The rows of Z fall into 4 groups, which share some directions, and each row is roughly a mix of its group's hidden directions.
Z (167 x 11):
[[ -6 -11 -10   3 -10 -10 -28  19   9   4 -25]
 [ 10  35  -6   0  -9   2   2   7  21 -21   0]
 [ 27  -7  -3 -10  29  13   5  14   7   6 -11]
 [ 18  -5   4   3 -26 -12 -19  12  18   2 -19]
 [ 31 -19  -3   3  -7  -1 -19  -6 -17  17   4]
 [-12  27   0 -11  -4   3  -8  19 -11 -14  26]
 [ -2  -7  -9 -27 -25   9  10 -26  -1   3  -1]
 [-26 -15  14 -15 -19  11  -7 -19  -6   2   8]
 [-28  16  -3 -24 -17  -3  -9  10   4 -14   9]
 [  4 -25  17  17 -23 -14   6   5 -10  17  -3]
 [ -7  12  -3  18  -7   8  -4 -28  -4  14  27]
 [ 10   0  -2  12  15 -31 -17 -23  -3 -12   1]
 [ 17  -4  -9   3 -11   6 -19  -8   0  36   8]
 [ 20  -6  -5  11  18  22  11 -15 -13   8 -20]
 [  9  -7 -17  -4 -23  10  19  -5  12  25 -13]
 [ -1   0 -15  -4 -13  25  -7   7  26 -24   4]
 [ -4  14 -23   0  18  -3  16  11   1  -2 -30]
 [-13   9  11  20 -22  -8  -4  23   0 -22  -5]
 [ 27   0   1 -13   2   6 -11 -26  13  11  19]
 [-10 -28  12  14  20   5  -1   3 -16 -19  10]
 [  8  11  12   1   9 -12   6 -16  29  16 -20]
 [ -6  26   0   0  -5 -11  -2 -10   1 -17  33]
 [ 15   3   3  -1  -7 -10 -15   7 -32   3 -27]
 [-20 -21 -23  -8  18  -8 -22   1   0   4  -4]
 [ -7 -19   5  30  20   9 -22   3  -5  -3  -9]
 [  5   4   8  -3  -5  32  14 -20 -12  21 -10]
 [  5  29   0  18   9  14  -3  20  -2   8 -21]
 [-10 -11   6   9 -17  -9 -19 -31  -1   9  16]
 [-25   1  12  13  -3  -6   7   7  13   9 -32]
 [-16 -13   2   3 -17 -12 -21 -26  -1  19  -3]
 [  9   8  -1 -15  21 -21 -28 -13 -11  -8   1]
 [  6  -2  20  -2  -6   0 -29 -24 -14  16   0]
 [-33  -3   1   3  -2 -26   6   1  -1  -5  24]
 [  3 -32  -4   8 -11 -19  14  10 -14 -10  12]
 [ 19  -4   1 -14  17  16  -1   8  14  30  -9]
 [ 16   9  -2   3 -13  16 -13  11  -5  29  21]
 [  0 -31 -20  -3  14  10  -9  -9  -8  -8 -21]
 [ 17 -25   0   2  -2  13   3  -7  -2  -7 -34]
 [  3 -12   9 -19   3 -31   1 -21   1   3 -21]
 [ 16 -22 -11  17 -23  16  12  10 -11   7   5]
 [  9 -21 -22  17   2  23  12   7  10 -15  -5]
 [  7  24 -21 -13  -9 -22   8  12  -2  19  -3]
 [  9 -11 -20  -6  21  23 -16 -20  11  -3   5]
 [ 25  -4 -10  13   7 -12  15  23  13 -16  11]
 [-33 -14   0  12 -15 -15  10  -6   7  -9  15]
 [ -6  12 -23   2 -24  27   0  11  -8   3  13]
 [-18  -1   3   7 -37  10   2   7 -16   0  16]
 [  0 -13  -1  -9  36  -6 -22  -1  -6   1 -17]
 [  5   1  15  10  11  -2 -18  16 -23 -27   6]
 [  4  -8  -8  18 -14  -7 -12 -11  16 -12  32]
 [-21  20 -15  25   9 -13   2   4  15  -6  13]
 [ 28  10   2  10  28  -4 -16   7  -3  -3  15]
 [  0   9 -10  15 -20  20   4  19 -14 -10  23]
 [ 20  15 -14  -4  23  13  22 -12  -5   9  11]
 [-17 -10   8  13  -5   2   9   9   7  12  37]
 [-30  14 -14 -18  -3 -26  -6   0   4   0  -1]
 [ -8  -7  -7   2   7 -35  14  17 -22   5   1]
 [ 18   2 -11  15   6  14   5   5  23  -2  30]
 [ -1  -5   9  30  -6  12 -15 -21   6  13  17]
 [  1 -19  -3  -2  -8 -28   6  12   8  -9  29]
 [ -9  -4   5 -26  17  -8  12  11   1  29 -10]
 [-10  -5 -26  13 -13  20   6   6  22 -15   9]
 [  3 -22  23  19 -14 -13  -9  15  11  -1 -14]
 [ 12  -7  -6 -16  -9 -15  34  12 -14  -7  -6]
 [  1 -10   6  -7   4  22  -7 -29 -19  11 -19]
 [  5   0 -11  -3  20  -2  -5  31  25 -13   3]
 [-13 -18   4  17  14   3 -23   0 -18 -22   8]
 [ 21   8   8   3 -23 -14  -7  16  -9  -7 -25]
 [  0 -14 -37  -3 -10   4  -1  22  -5   9   7]
 [ 28  17   0   2  -4 -10 -27  14  -5  13  -9]
 [-18 -23  -2 -22   3   8  -4 -10   3  11 -26]
 [ -6   9  -5   9  19  14   4 -21  -7  30 -15]
 [ -8  15  10  -8 -37  -9  11   4  -9   4  13]
 [-17 -13  14  12  -9  26  19 -15  -5   6 -12]
 [-15   9  10   7  24  -5 -18  27  14  10   1]
 [-12 -29 -11  11   7  -1  17   3  -1  22 -18]
 [-11 -14  18  30  -8 -15  -3 -21  -7  -7  -7]
 [  0 -13  15   2 -32  -4 -25   5   0  17  -4]
 [-12 -24   1  32  20  -1  -8  -5 -12   4  -2]
 [-11 -10  11  -9  -8 -28   1   4 -12   5 -31]
 [  4 -23  -3  20 -24  -7 -12 -10 -21   2  10]
 [ -9  25 -17   5  19 -14   8  -4  -1  12  24]
 [ 41  16 -12  -2  10   1  -6   3  -4  -5   9]
 [ -6 -24  -4  -9 -19  -5   9  17   5  11 -27]
 [ 12   5 -15  18  -4  32 -13  -7  14 -13   5]
 [-36 -10  -7   3 -17  12 -14  -7 -13  -9   0]
 [  0 -11  19 -17   3  28 -12   1  15  21   3]
 [ -3  17   4  -2 -15  26   2  19   6  23  17]
 [ -4  30  20   2  14  -7 -16 -19   3   1  15]
 [ -4  -3  -3  23  -8   7  34  10  11 -18  -3]
 [ 13  12 -17 -18   8 -10   3   4  10 -31  14]
 [ -8 -15  -7   9  28 -16  19 -11  15  11  -9]
 [ 25 -14  -7   4   3  18  22 -18 -11 -11  12]
 [-21  -2 -12   7  22  13  17   1  15  -3  23]
 [ -4 -18  -3  -1  26  11 -22  24  -7  10  -8]
 [ 27   5  12  11 -10 -15  15   0   8   0 -27]
 [ 14  -2  16 -15   2  18 -11  17   0 -31   1]
 [-17  14 -10  -5  26  -2 -12  22  22   5   0]
 [ -6  18 -19  -9  16  11  -9   2  11  -8  30]
 [  0  -9   8  -6  -8   9  -2 -21  32  11  22]
 [ 25   9 -14  -7  -9  -2  30   5  -8 -18   3]
 [  1 -21  -6   0   9 -33   2   0  21   9  13]
 [-21  -5  -7   9 -15 -23  -4 -26  -6 -18  -5]
 [-11 -13   6  -9   9 -22 -18   2 -15 -10 -27]
 [-29   4  17  20   0 -17 -19  -9   8  -5   6]
 [ -7  27  -2  -6 -13  21  15  -7 -25  -8   3]
 [  5  -1  -8   6   3 -19   2   6  28  10  31]
 [ -8 -13 -21  18 -30  -4   6   1   1 -18  11]
 [  0  -4 -23   2   6 -17 -18  26  18  -9  -9]
 [-10   5 -11 -31   1  14   0  21  15  -1  16]
 [-16 -19 -19 -11   0   0  15  30   8   6  -6]
 [-26 -23 -17  -6  -7  20 -14   2  -3 -13  -3]
 [  4   7  -3 -29 -23  20  20  -5  -8  -6   4]
 [ 18   6   1   0   1 -30  12   5  21 -10 -20]
 [ 22  -4 -15   3 -30  12  13   8  -8  17   7]
 [ 11   1  14 -15  32   3  13  14  15   0 -14]
 [ -5  -7  -5 -35  15  19  -3   9  -2   3 -19]
 [  5   1 -11   8 -23  -8 -23 -19  -8  22  12]
 [  7  13 -23  14  17  14  10  17  19   0 -14]
 [ 13 -18  25 -14   0  23  -1  -8 -10  15 -12]
 [  3  -7  17 -21  -3  14  10  -2 -17  13 -28]
 [ 17  11   6   7   7  31 -19  -1  13 -17  -5]
 [  2  12  -5  15  10  16  16  22   1 -27  10]
 [  9  -3  -9   0  15 -13 -35 -22  -4  10   0]
 [ -6  14   8  14  11  -3  24   0  13   0 -32]
 [ 36   3   7 -20  -4  10  13  -9 -15  -1  -7]
 [ 18  29  10 -24  -2   0 -20  -2  -1  10   0]
 [ 20 -11  29  -4   0  11   3  28   5   1   9]
 [  2 -18 -20  -7 -31  11  -5  -4 -20   9  -2]
 [ -5   7 -19  10  30  14 -15 -19  -8  -3  -7]
 [-18 -18 -10   2  17  15  -5  28  15   2  -9]
 [ 17   7  12  22   1  -7  33   9 -11   0  -6]
 [-27 -15  11  22  -4  18 -17   4  -5   1  12]
 [-10 -30   7 -13  -4  11 -21  23  -2  -6  -4]
 [  1  -5  -9  -8  -1 -25   7   5  22 -24 -21]
 [ 17 -12  -4   3  -9  13   5   2 -37 -10  14]
 [-15   8  -9  14 -18 -16  -9 -30  12  12   0]
 [  5   2  -6  22   0  12  -4  29 -25   8  12]
 [-11   8   6  -6  21 -33  17  -7  14   6   6]
 [ 13 -12 -28  22 -21  10  11 -10  -3  -2  -2]
 [ -7 -35  -5   5  12  22   7  12   4   4 -15]
 [ -8   4  21 -11 -33  11   9  -8  -4  16   9]
 [  5  -2 -11 -14  17  -4  14 -12  23   5 -29]
 [  6  -5   3   6  10 -28  35   0  11 -10   1]
 [ 20   9  -1  19  12  17 -10   5 -17  26  -5]
 [-13 -22 -23   6 -22  11  19   2  14  -3   0]
 [  9 -17   3   6  24  -2  -8   2 -11  -4 -34]
 [ 18  -1  17 -23  14  -4 -10  17 -24 -10   3]
 [ -8  13   2 -12 -23 -26 -14 -18 -15  -2   8]
 [ 32   3   3  22  16 -13 -12  -1  -2   2  16]
 [ -7  13  26 -19  -7  -7 -26  -9  -2  -3  16]
 [ 17  -8 -15  -7  11  -5   7 -30  -1  17  20]
 [ 17   8   1  -4  -8  20  15  -4  -7 -18  31]
 [  2   7  -6  25 -10 -14  17 -32  -5   8   3]
 [  0   9 -20   9  16   5   2  13  34   6  12]
 [  8 -13 -14   7  -8 -13  19  -1 -27 -15  19]
 [-14  25 -20  14   9   1  -7   3  13  -4  25]
 [ -7  -8 -11  14  26 -21  26   9   6  -3  -1]
 [  4  11   3  -2 -25  -7  11  13  -9 -26  23]
 [  6 -23   8  27  -6  -9 -16   5   4 -18 -17]
 [ -7  10 -21  16  -7  -7  33  -5  13 -11   8]
 [ -6  18  15  -2 -10   1  24   4 -25  15 -17]
 [ -6  -6  -6 -27  13  -2  -1 -14  14  13 -28]
 [ -5  -9   9   0  30   1 -22  -3 -14   7 -23]
 [ -6  -6  -6 -11  28 -11 -18 -13  -7 -22 -14]
 [  6 -24 -20  15 -19  17  -6   2 -20   0   5]
 [  2  -6 -16   2  17 -20 -12  16   2   9  30]]
One row of each group comes first, with its name. Which group is each row after those in?
[ -8 -34  -6   2 -13   6   2 -13   3  18 -20] -> J
[-13 -11 -14  -6  18 -19   7  26 -16   7  11] -> X
[ 17  -1  20  -7 -13   2  28   1  -8  24   7] -> Y
[-20 -18  -5  -9  -2 -15  -7   7 -34  -8   1] -> S

[  9  12  -7 -13  13 -24 -10   2  22   1  25] -> S
[ 21  15 -12   2  29  11 -10  -8 -13  14  -7] -> S
[ 20   4   4   6 -33 -18  11  -2  -7  14  14] -> J
[-10  -6   4  15 -12   7   2  22  -9   5  35] -> S
[-22   1 -15   6  26   9 -13   2  18  19   1] -> S
[-22  -5 -20  -7  25  12   4  -8  16  -7  17] -> S
[ -9 -17 -11  -7  -2 -17 -18 -31  10  11   5] -> Y
[ -6   7  -2  -7 -17  31   3  25 -11   5  15] -> J
[  3 -14   0   8  11  -3 -16 -36  -6  18  10] -> Y
[ 15  19  21 -20 -17  -6   2 -16   5  -5  19] -> S
[-20  16 -17 -25  -8  18   3   9  -8 -16  -4] -> J
[ 35   3  -6 -10   1  13   6  16   1  23   4] -> J
[ -6   2 -18   6 -10  21 -18  29   2 -16   2] -> S
[  8  13 -17  -5  13 -22   6   3 -24  18  14] -> X
